128 stands for zero in the data rows.
The table, row by row:
[161 112 140 105 161 131 135 166 160 102 118 122 113 111  82  85 148 114
 101 130 140  86 139 167 186 143 112 113 164 134 140 144 112 189 105 129
 130 132 123 148 114 110 166 112 112 142 108 166]
[ 85 157 155 108  95 153 136  96 103 155 109 161 101 134 146 152 169 140
 167 158 112 129 111 104  73 138 133 132 107 127 155 114 151 106 149 101
 162 125 150  96 151 123 148 117 158  87  97 118]
[181 111  80 155 188 109 113 195 175  36 105 109 165 117  48 117 111 124
  67 122 142 114 158 168 179 120  94 111 158  99 118 136  96 168  98 164
 114 130 116 166  96 102 132 135  95 138 127 158]
[ 88 143 156 107  96 157 119  85 105 162 114 150 102 139 147 157 160 130
 171 157 107 128 109 103 100 132 127 134 107 134 151 116 153 111 159 110
 164 118 155  89 152 131 138 123 171 101 113 124]
[219 146 153 138  44 141 101 147 199  55 106  88 148 120 133  63  96 161
  61  88 163 149 187 168 160 139  39 191 146 102  79  99 101 101 109 199
  93 156 112 147 130 199  94 110  93 104 222  53]
[118 104  57 168 181  49 173 154 115 148 140 133 131 128 149 146 123  71
 131  98 132  86 107 120 166 119 182 106  93 131 132 151 122 156 140  96
 101 129 131 147 119  58 141 147  93 198 140 164]
[193 116  94 159 165 112  97 183 169  56  95 102 154 124  68 100 106 109
  86 121 132 132 147 171 194 133  90 117 152 106 109 142 106 166 106 157
 124 129 116 162 103 114 127 125  85 127 150 120]
[126 134 140 117 107 135 132 136 120 128 107 128 125 133 123 135 133 145
 134 142 123 148 131 118 102 128 109 140 119 123 133 118 138 114 138 127
 138 132 128 126 137 139 122 135 145 111 111 116]
[115 113  97 174 144  85 145 116 124 155 163 120 148 119 159 143  79 116
 131 106 136 133 111 112 122 120 177 127 112 138  96 138 133 116 111 119
  86 132 113 134 112 128  95 151 107 167 161 143]
[126 112  87 167 139  89 132 106 124 147 156 122 147 127 160 144  86 118
 128 116 127 137 110 118 126 107 166 118 109 143 112 144 121 111 128 128
  83 127 113 125 119 117  95 151 103 171 166 139]
[119 112  84 164 142  92 141 127 112 152 167 113 147 122 155 142  86 116
 124 104 140 127 117 109 125 111 167 127 109 134 104 149 127 106 122 135
  81 122 113 124 119 125 109 157 104 183 154 130]
[156 120 217  13 161 229  94 120 187 105 201 114 111  95 101  59 147 114
  94 131 167  93 138 196 185 145 139 106 255 161 126 175 107 230  80 131
 134 119 125 156  92 193 151  99 121 131 108 149]
[118 102  89 175 143  79 135 114 107 149 161 123 142 135 162 144  85 115
 124 111 134 144 118 116 128 101 165 125 108 134 103 152 126 109 125 135
  92 134 115 120 128 112 108 156 106 161 160 139]
[ 85 135 163 104 113 146 118 104  93 158 113 144  99 145 143 149 155 134
 174 153 107 136 112 100  90 132 130 132 109 136 160 107 147 107 145  98
 163 119 144 102 150 125 137 118 172 103 106 117]
[ 87 150 156 103 105 156 130 107  90 158 118 155 109 143 137 150 166 142
 163 143 110 141 122  93  83 133 134 121 108 129 155 105 145 101 146 109
 165 125 145 106 157 117 141 113 169  94  90 122]
[124 139 146 128 112 140 138 122 129 123 112 123 120 115 122 139 141 143
 139 139 119 145 126 125 115 138 115 144 118 125 141 113 135 105 135 128
 141 122 130 124 144 148 124 119 143 107 109 125]
[127 137 127 127 112 138 124 119 119 140 112 130 131 135 132 133 149 147
 135 140 119 131 130 126 126 130 112 127 124 121 129 109 131 116 145 127
 146 128 125 117 127 139 130 118 142 102 115 117]
[127 138 135 119 116 145 129 132 116 136 114 133 134 141 135 123 131 151
 137 133 117 132 137 119 104 127 113 133 120 123 129 113 133 111 137 127
 155 121 133 136 138 133 131 122 147 106 102 114]
[ 78 152 157 102 107 147 140 106  86 167 119 163 106 149 132 148 161 140
 163 139 107 139 123  99  68 136 128 127 110 129 158 107 149 110 152 112
 160 131 143 104 143 118 142 123 166  98  92 119]
The rows fall into hidden groups. There are 2 groups. Groups can overlap: rows of different groups may look alike. The first row asked about is in group 0, and each new group gets the next number.
Some rows of the table again, each followed by its group:
[118 104  57 168 181  49 173 154 115 148 140 133 131 128 149 146 123  71
 131  98 132  86 107 120 166 119 182 106  93 131 132 151 122 156 140  96
 101 129 131 147 119  58 141 147  93 198 140 164] 0
[115 113  97 174 144  85 145 116 124 155 163 120 148 119 159 143  79 116
 131 106 136 133 111 112 122 120 177 127 112 138  96 138 133 116 111 119
  86 132 113 134 112 128  95 151 107 167 161 143] 0
[193 116  94 159 165 112  97 183 169  56  95 102 154 124  68 100 106 109
  86 121 132 132 147 171 194 133  90 117 152 106 109 142 106 166 106 157
 124 129 116 162 103 114 127 125  85 127 150 120] 1
[118 102  89 175 143  79 135 114 107 149 161 123 142 135 162 144  85 115
 124 111 134 144 118 116 128 101 165 125 108 134 103 152 126 109 125 135
  92 134 115 120 128 112 108 156 106 161 160 139] 0
[ 85 157 155 108  95 153 136  96 103 155 109 161 101 134 146 152 169 140
 167 158 112 129 111 104  73 138 133 132 107 127 155 114 151 106 149 101
 162 125 150  96 151 123 148 117 158  87  97 118] 1
[124 139 146 128 112 140 138 122 129 123 112 123 120 115 122 139 141 143
 139 139 119 145 126 125 115 138 115 144 118 125 141 113 135 105 135 128
 141 122 130 124 144 148 124 119 143 107 109 125] 1
[127 138 135 119 116 145 129 132 116 136 114 133 134 141 135 123 131 151
 137 133 117 132 137 119 104 127 113 133 120 123 129 113 133 111 137 127
 155 121 133 136 138 133 131 122 147 106 102 114] 1
[126 112  87 167 139  89 132 106 124 147 156 122 147 127 160 144  86 118
 128 116 127 137 110 118 126 107 166 118 109 143 112 144 121 111 128 128
  83 127 113 125 119 117  95 151 103 171 166 139] 0
[ 78 152 157 102 107 147 140 106  86 167 119 163 106 149 132 148 161 140
 163 139 107 139 123  99  68 136 128 127 110 129 158 107 149 110 152 112
 160 131 143 104 143 118 142 123 166  98  92 119] 1
[127 137 127 127 112 138 124 119 119 140 112 130 131 135 132 133 149 147
 135 140 119 131 130 126 126 130 112 127 124 121 129 109 131 116 145 127
 146 128 125 117 127 139 130 118 142 102 115 117] 1
[ 87 150 156 103 105 156 130 107  90 158 118 155 109 143 137 150 166 142
 163 143 110 141 122  93  83 133 134 121 108 129 155 105 145 101 146 109
 165 125 145 106 157 117 141 113 169  94  90 122] 1
[181 111  80 155 188 109 113 195 175  36 105 109 165 117  48 117 111 124
  67 122 142 114 158 168 179 120  94 111 158  99 118 136  96 168  98 164
 114 130 116 166  96 102 132 135  95 138 127 158] 1
[219 146 153 138  44 141 101 147 199  55 106  88 148 120 133  63  96 161
  61  88 163 149 187 168 160 139  39 191 146 102  79  99 101 101 109 199
  93 156 112 147 130 199  94 110  93 104 222  53] 1
[ 88 143 156 107  96 157 119  85 105 162 114 150 102 139 147 157 160 130
 171 157 107 128 109 103 100 132 127 134 107 134 151 116 153 111 159 110
 164 118 155  89 152 131 138 123 171 101 113 124] 1
[161 112 140 105 161 131 135 166 160 102 118 122 113 111  82  85 148 114
 101 130 140  86 139 167 186 143 112 113 164 134 140 144 112 189 105 129
 130 132 123 148 114 110 166 112 112 142 108 166] 1
[119 112  84 164 142  92 141 127 112 152 167 113 147 122 155 142  86 116
 124 104 140 127 117 109 125 111 167 127 109 134 104 149 127 106 122 135
  81 122 113 124 119 125 109 157 104 183 154 130] 0
[156 120 217  13 161 229  94 120 187 105 201 114 111  95 101  59 147 114
  94 131 167  93 138 196 185 145 139 106 255 161 126 175 107 230  80 131
 134 119 125 156  92 193 151  99 121 131 108 149] 1
[126 134 140 117 107 135 132 136 120 128 107 128 125 133 123 135 133 145
 134 142 123 148 131 118 102 128 109 140 119 123 133 118 138 114 138 127
 138 132 128 126 137 139 122 135 145 111 111 116] 1
[ 85 135 163 104 113 146 118 104  93 158 113 144  99 145 143 149 155 134
 174 153 107 136 112 100  90 132 130 132 109 136 160 107 147 107 145  98
 163 119 144 102 150 125 137 118 172 103 106 117] 1
